Each path below is one point turned by a fixed rotation once a step. After each direction that follows a path, write how fast that rotation turns it, in deg/step (0 if it stays still).
Each turn is a multiple of 5 degrees from 10 to 175, or 0.
Each row of a path follows its step; steps can be skipped.
Rotation 1:
step 5: [-1.887,-1.300,-3.073,-0.935,-0.016,1.819,1.446,0.516,3.429,-0.330,4.993,0.272,-2.667,2.009,-1.390,3.580,-4.658,-0.873,-2.317,-0.886,1.204,1.294,-1.453,-2.808,0.342,-3.906,-3.351,-1.096,2.816,-0.517,-3.583,-3.405,1.660,-1.353,2.216,-1.012,-2.145,-0.853,-1.586,-0.293,0.497,1.291,0.288,2.514,-2.649,3.027,-0.982,-1.672,3.028,-4.140,2.746]
step 6: [-0.628,-2.955,5.472,-1.627,0.668,0.851,3.373,-1.707,1.587,-0.504,-2.592,-2.599,-3.717,-0.999,-2.095,-1.160,-0.722,-1.819,2.746,-1.667,0.994,1.621,3.724,1.415,-0.457,-0.565,1.393,1.222,0.908,4.419,-1.502,-1.525,-0.778,-1.241,-2.796,-0.931,3.904,0.412,-2.468,3.299,1.093,-2.245,-2.334,3.827,-0.674,-1.061,0.615,-0.159,1.130,-3.471,-4.998]
step 7: [-2.921,2.661,3.318,-2.160,-1.243,1.655,0.382,1.598,-0.208,2.477,3.312,1.450,2.123,-0.536,-4.481,-3.213,-1.785,0.821,-1.140,0.323,-1.330,-0.874,-0.147,-1.032,-3.058,-1.984,2.347,2.197,2.460,0.871,-0.851,-1.821,-1.047,-2.556,4.847,-3.219,-1.330,4.337,4.938,0.719,-0.703,-4.313,0.212,-1.928,4.341,0.692,1.063,0.984,0.799,0.503,0.310]
step 8: [-2.450,3.498,0.438,0.699,-0.981,-1.734,1.414,6.036,-1.198,0.188,0.679,0.918,-0.550,1.491,2.580,4.485,-3.242,-2.057,3.681,-1.579,2.144,-0.471,3.942,-2.934,-0.206,1.646,-2.156,0.420,-2.049,0.380,-3.597,-2.516,-0.803,-2.697,1.045,4.683,1.258,0.217,0.399,0.659,-1.375,-0.540,0.783,3.164,-2.018,0.939,2.594,4.682,-1.185,-0.863,1.986]
step 9: [-2.461,0.855,2.802,2.810,-4.836,0.931,1.020,-2.383,-1.548,-4.140,0.810,-2.110,3.449,1.833,0.031,-0.229,-0.163,-0.941,2.042,4.710,0.181,2.731,0.287,-1.959,-0.718,-1.588,0.388,-1.615,1.445,1.312,-3.291,-1.049,-0.282,2.190,-1.364,-4.403,-3.528,0.154,-0.979,1.554,3.985,-0.133,-0.972,4.010,-2.324,2.733,-1.346,0.510,4.670,-1.283,-0.384]
step 11: [-3.786,2.383,-0.834,-1.491,-1.541,0.220,-1.156,2.611,4.021,2.231,3.721,2.337,-0.538,1.324,-2.828,2.123,-1.335,-1.087,0.696,3.441,3.479,-1.624,-3.252,-3.644,0.803,1.456,-2.141,4.586,-1.459,-1.090,-1.134,-2.678,2.540,-1.993,1.004,-4.192,-2.586,-1.014,-1.135,-1.545,-4.336,0.100,-1.716,2.039,1.270,-2.199,-0.025,0.680,0.157,-1.927,-3.001]
step 14: [-0.382,-1.538,3.407,-1.677,-1.847,-2.649,-0.790,0.581,0.328,2.908,2.154,0.282,-6.672,2.016,-1.027,3.027,-1.136,4.284,-1.058,-1.928,3.090,0.992,0.339,-3.213,-0.829,-2.053,0.242,-1.101,-2.024,0.722,-3.887,-5.538,-0.673,-1.855,1.093,0.427,1.487,3.531,0.546,-2.725,0.642,-2.371,-2.774,0.489,0.501,2.887,1.215,2.787,-2.260,-0.860,0.494]
step 17: [-0.156,-2.851,-0.546,2.242,-0.571,2.806,0.186,3.897,2.932,1.930,1.199,3.358,0.374,2.483,-0.387,-1.157,-2.117,-4.273,-2.418,2.267,2.351,3.838,1.351,-1.902,0.044,-0.015,-3.188,2.410,0.231,-0.405,-5.239,-0.780,1.499,-2.995,-4.009,1.395,-3.572,3.319,-3.037,-0.252,0.767,0.918,-2.944,1.700,-0.930,0.393,0.435,4.108,-0.373,-0.913,0.130]
step 18: [-3.889,-0.892,4.270,1.502,1.354,-2.426,1.264,1.321,2.365,-3.126,0.083,-1.384,-2.897,1.204,-2.832,-0.589,1.039,2.417,1.793,2.769,-1.193,-0.390,1.090,-2.065,-2.196,0.847,4.606,-0.704,-0.051,-2.647,-2.338,-4.531,1.992,-2.993,-2.391,-5.436,2.450,-2.723,-0.237,0.352,-1.322,-0.319,-3.151,1.500,-1.992,2.052,-2.298,-1.745,2.032,0.619,-1.456]
Directions:
[-0.124,-0.050,-0.018,0.600,-0.364,1.334,-0.807,0.564,0.302,0.567,0.031,0.163,0.119,-0.979,-0.371,-0.263,0.098,1.547,-0.810,1.001,-0.977,-0.859,-0.385,-0.331,0.089,-0.166,-0.640,1.011,0.624,0.080,-0.458,0.303,-0.969,-0.608,-0.761,0.944,-0.201,0.380,0.449,-0.813,0.865,-1.186,0.233,-0.843,0.382,-1.020,0.800,0.356,-1.572,-1.161,0.758]  115
[0.463,-0.408,-1.050,0.620,0.590,-0.373,-0.233,-0.549,0.950,0.169,0.099,-0.099,0.391,0.339,0.711,1.148,-0.941,0.489,0.832,2.025,-0.286,-0.222,-0.890,-1.309,0.672,0.684,0.334,-0.041,-0.067,-1.467,-0.154,1.284,0.569,-0.595,-1.394,-0.781,0.637,0.428,0.058,-0.073,-0.315,0.083,0.432,0.067,0.358,-0.251,-0.204,-0.914,0.265,0.779,-1.057]  45
[-0.529,-0.662,-1.067,0.359,1.156,1.136,-0.145,0.029,0.704,0.725,-1.372,0.302,-0.087,0.403,1.124,0.790,-1.136,-0.432,-0.590,-1.373,0.544,0.261,0.524,1.024,-0.630,-0.550,0.756,-0.656,0.106,0.683,-0.539,0.656,-0.143,-0.748,-0.413,0.961,-0.040,0.714,0.553,-0.600,0.021,-0.149,0.952,1.351,-0.199,0.123,-0.423,0.553,-1.069,0.939,-0.001]  160
[0.015,0.692,-0.610,-0.003,0.027,0.346,-0.391,0.224,-0.368,-1.078,-1.195,0.629,-0.756,-0.686,-0.525,-0.244,-0.243,0.957,1.296,0.621,0.293,-1.114,-0.152,-0.030,-0.839,-1.110,0.106,-0.327,-0.637,-0.256,1.020,-0.972,0.425,-0.997,0.739,0.788,-0.142,0.121,-0.971,0.127,0.359,0.650,-0.136,1.192,-1.121,-1.785,0.693,-0.224,0.321,0.291,-1.043]  145
[-0.610,0.132,-0.686,-0.323,-1.260,-0.275,-0.880,-0.652,1.144,-0.670,-0.807,1.285,1.918,-0.232,0.057,-0.758,-0.111,-0.114,-1.339,-0.253,1.391,0.300,-0.624,-0.689,-1.275,0.532,-0.948,0.799,0.987,0.206,0.445,-0.384,-0.918,-0.396,-0.111,-0.435,-0.365,-0.221,-0.029,0.666,0.186,0.220,0.420,0.159,-0.004,0.816,0.170,-0.754,0.205,0.184,-0.960]  170
[1.129,-0.210,0.029,-0.640,0.801,0.534,-1.423,-0.947,0.281,0.068,0.725,0.018,-1.176,0.648,-0.586,0.302,-0.963,0.642,1.031,-0.837,-0.661,0.839,0.562,-0.510,-0.030,0.641,0.326,0.400,1.562,0.850,0.999,-0.434,-0.371,-0.004,-0.120,1.141,-0.520,0.889,-0.492,0.015,-0.375,0.088,0.362,-0.365,0.319,1.104,1.415,-0.514,0.958,-0.347,-0.292]  40
